Rotation paths and how fast each direction turns (degrees each step):
Each turn is a multiple of 5 degrees from 10 to 175, or 0.
Each row of a path follows its step; steps can be skipped.
path 1
step 0: [ -34, -184,   20,   25,  -22,  177, -135, -176,  -95,  298,  -29,  -45,
 -277,  103,  360,  392,   10,   89,  -85,  207, -265, -139,    5, -153,
  -74,   13,  191, -132,  -80, -114,   32,   40,  -70,  115,  125, -133,
  327,  -24,  -79,   64, -137,  185,  -60,  -73,   31, -373,  171,  319,
 -430, -388,   13,  180,   43,   59, -246, -130,  112,  -14,  -30]
step 2: [ -67, -236,   78,  -83, -433, -304, -237, -373,  -27,  -84,    8,    9,
 -225,  -65,  226,  226, -153, -262,   -3, -110,   65, -249,  -82,  129,
   24,   99,  -67,  -38, -121,  -32,  192,  259,  249,  187, -144,  322,
   -6,  -50, -188, -132,   63,   28,  -48,  -63,   78, -496,  -70,   94,
  -61, -126,  272,  -58,  127,    9,   39,  138, -106,  -47, -253]
step 3: [ 121,   22, -144, -184,  -83, -155, -343, -113,  173,  369,   42,  123,
 -161,  116,   19,  136, -338,   -7, -131,  -16,    9,  -66,   31,  -51,
  187,  172,  121, -216,  122, -261,  219,  -77,   84,   36,  200,  232,
  274,  195,  -24,  110,   72,   41,  207,   66,  128, -195,   72,  119,
 -273, -147,  449,  -38,  -42,  290,  -85, -224, -147, -248, -199]
step 7: [ 197,  371, -123, -168,   99,   55,  -52, -379,  -33, -149, -134,  196,
 -124,   35,  -23, -116,  337, -197,  -82, -127, -153,  153, -213, -143,
  -91,    2, -148,  -56, -106,   61,  -20, -128,  147,  336, -204,  157,
  231,  -72,  -15,    0, -186,    8, -262, -158,  260,   90,   37,   12,
  109,  410,   58,  297, -128,  200, -291,   89,  -50,   44, -238]
step 9: [ -98,  263,  182, -191,   32, -157,  -69,  125,   95, -151,  230,  116,
  -69,  -74,  193, -249,  228,  -94, -229,   20,    2,   31,  -43, -170,
   43, -256, -196,  136,  157, -142, -409,   62,  152,  117,  -66, -202,
  378, -200,    8,  -92,  198,   74, -263,  243, -155,  -95,  171,  112,
 -101,  108,   93,  215,  332,    3, -319, -144,  279,   25, -106]
step 14: [-104,   63,  321,  151,  -39,  -19,   -9, -432,  371,  146,  -52,  165,
 -170,  198, -201,   31,   25,  320,  -80,  -51,  115, -227,  -43,   14,
 -184,  -37,  203,  -38,  -56, -157,  -61,  191,  213,  226,  364, -108,
   15, -167,  208,  -89,  476,  -57,   57,   17,   73,  -85,  -72,   37,
  -95,  -31,  370,   97,  -63, -258,   40,  -11, -210,  -22,  -62]
step 15: [ 228,   89,   14,  108,  -95,   30,   51, -436,  210,   64, -266,  176,
 -387,   39,   23,  108,  137,  416,    7,  -97,  -70,  167,  -87,  -42,
  -71,   77, -165, -123, -365,  232,   40,  -35,  -23,  -22,  335,  -14,
  141, -221,  265, -100, -126,  128,  261, -125,  208,  216,  153,    7,
 -260,   61,  222,  -45,  116,   77,  -57,  -95,   12,  -29, -318]
step 18: [ 286,  -66,  -52,  235, -120,  -13,   16, -261, -250,  101,  -99,  184,
 -282,  -35,  365,  -59,   66,   90,   30, -179,   11,  427, -114,  -74,
    9,   23, -239, -273,   80,  227, -231,  271,  135,   50,   31,  351,
  314,  -28,  -19,  184,    4,  137,  207,  125,   13, -121, -111,  167,
  174,  125,  210, -131,  157,  165,   33, -210,   90, -127, -177]
step 20: [ 247,  -11,  175, -205, -228, -164, -197, -416,   64,  -24,   78,  -21,
  -49,  -83,  219,   12,  -36,   59,  101,  127,   93,  486,  257,   15,
  187, -177,  149,  -22,  253, -335,   74,   83,  163, -248,  -66, -134,
  226,  269, -196,  116,  -52,  -19, -125,  224,  122,    0,  340,  -44,
   28,  154,   90, -175,   65,   47,  -80, -235,  204,  -17, -126]
Directions:
[   4,  -32,   -6,  -67,  -48,  -28,   26,   64,  -59,   -1,   35,    8,
    1,    1,   26,  -20,  -18,   77,   -7,  -37,   79,  -35,   33,   68,
   -7,   -7,  -27,  -55, -133,    9,   13,  -50,  -48,   55,  -13,  -23,
   32,   75,   12,   43,   55,  -73,   47,  -50,   32,   74,   82,  -57,
   47,  -29,    7,  -41,  -28,    9,  -19,  -69,   83,   -3,  -28]  155
[  21,  -73,   40,   37,  -35,    7,  -15,    6, -135,  -26,  -10, -105,
   39,    6,   35,  -84,   19,   24,  -27,  -58,  -31,  -43,   -2,  -69,
  -72,   -2,  -28,    9,   61,   -6,   -7,   -3,   -9,  -12,   -9,   44,
  101,  -42, -131,  -30,   -5,   44,  -24,   37,    1,   24,   10,   54,
    7,  -59,  -43,   -6,    9,  -16,  -58,  -54,   19,  -14,  -45]  40
[ -43,  -55,  -98,   23,  -60,   45,  -13,  -65,   32,   46,   -2,  -53,
   18,  -73,   36,   28,   53,  -41,    8,   49,   31,  -15,  -34,   40,
  -39,  -11,  -45,  -10,   -3,  -28,   62,   76,   11,  -81,  -58,   25,
   44,   59,   34,   55,   62,   71,   66,  -20,   17,   72,  -21,  -10,
   -3,   16,   19,   29,   16,   14,    6,  -27,  -73, -116,  -47]  25
[ -4,  25,   2,  10,  70,  91,  11,  -1,  -8, -35,  66, -47, -28,  81,  -6,
 116,  12,  12,  83, -24, -37,  51,   4, -24,  28,   9, -68, -13, -13, -23,
 -18,  20,  54, -38, -17,  84,  11, -51, -17, 101,  98, -57, -19, -62,  42,
 -56,  13,   8,  35, -26, -92,  -3, -62, -41, -17,   7,  32, -30,  -6]  60
[-104,   32,   35,   -6,   41,    7,  -21,    9,  -28,   -8,   27,  -66,
  -12,  -68,    1,  -80,  -44,  -44,  -24,  -35,  -33,   61,   51,   36,
  -48,  -15,  -32,   15,  -36,  -14,  -37,   58,  -45,  -20,  -14,  -35,
   41,   66,   49,    2,   33,    5,   24,   -7,  123,  -45,  -26,  102,
  -31,    1,   34,  -25,   42,  -73,   42,   65,   62,   28,   87]  90
[-83, -41,  29, -76,  25,  18, -33, -44, -29, -33,  -6,  49,  -9, -21,  12,
  13,  66, -90,  33, -40,  40, -21, -31, -39, -14,  34,  17,  84, -20, -34,
 -82, -27,  70,  35, -38,  -9, -10, -29, -15, -45,  93,   1,  36, -27, -57,
  88, -83, -55,  11, -57,  76,  16, -35, -44, -49, -12,   6,  66,  59]  145
[ 43,   7, -50, -12,   1,  42,   1,   4, -31,  13,  23,  79,  45, -17, 191,
   0,  20, -53,  16,  57, -14, -45,  12,   2,   3,  39, -39, -63,  27,  58,
  10, -53,  80,  -7,  25, -54,  42,  17,   2, -10,  58,  18, -38,   3,  15,
 -64,  31,   6,  47,  -4, -43, -11, 106, -12,  46, -22, -15,  74,  66]  40
[  -4,    8,  -33,  -13,  -18,   98,   41,   12,   19, -101,  -40,   53,
  -26,  -15,  -32,  -70,  -13,    4,  -31,  -35,  -47,   60,  -57,   39,
    5,   81,  -16,  -40,  -44,  -14,   26,    1,    0,  -24,   94,    8,
   29,    5,   30,  -93,    4,  -73,  -53,  -17,  -20,   39,  -55,   73,
   60,   30,  -15,  -44,  -15,   -1,  -53,  -78,  -75,  -78,   44]  35
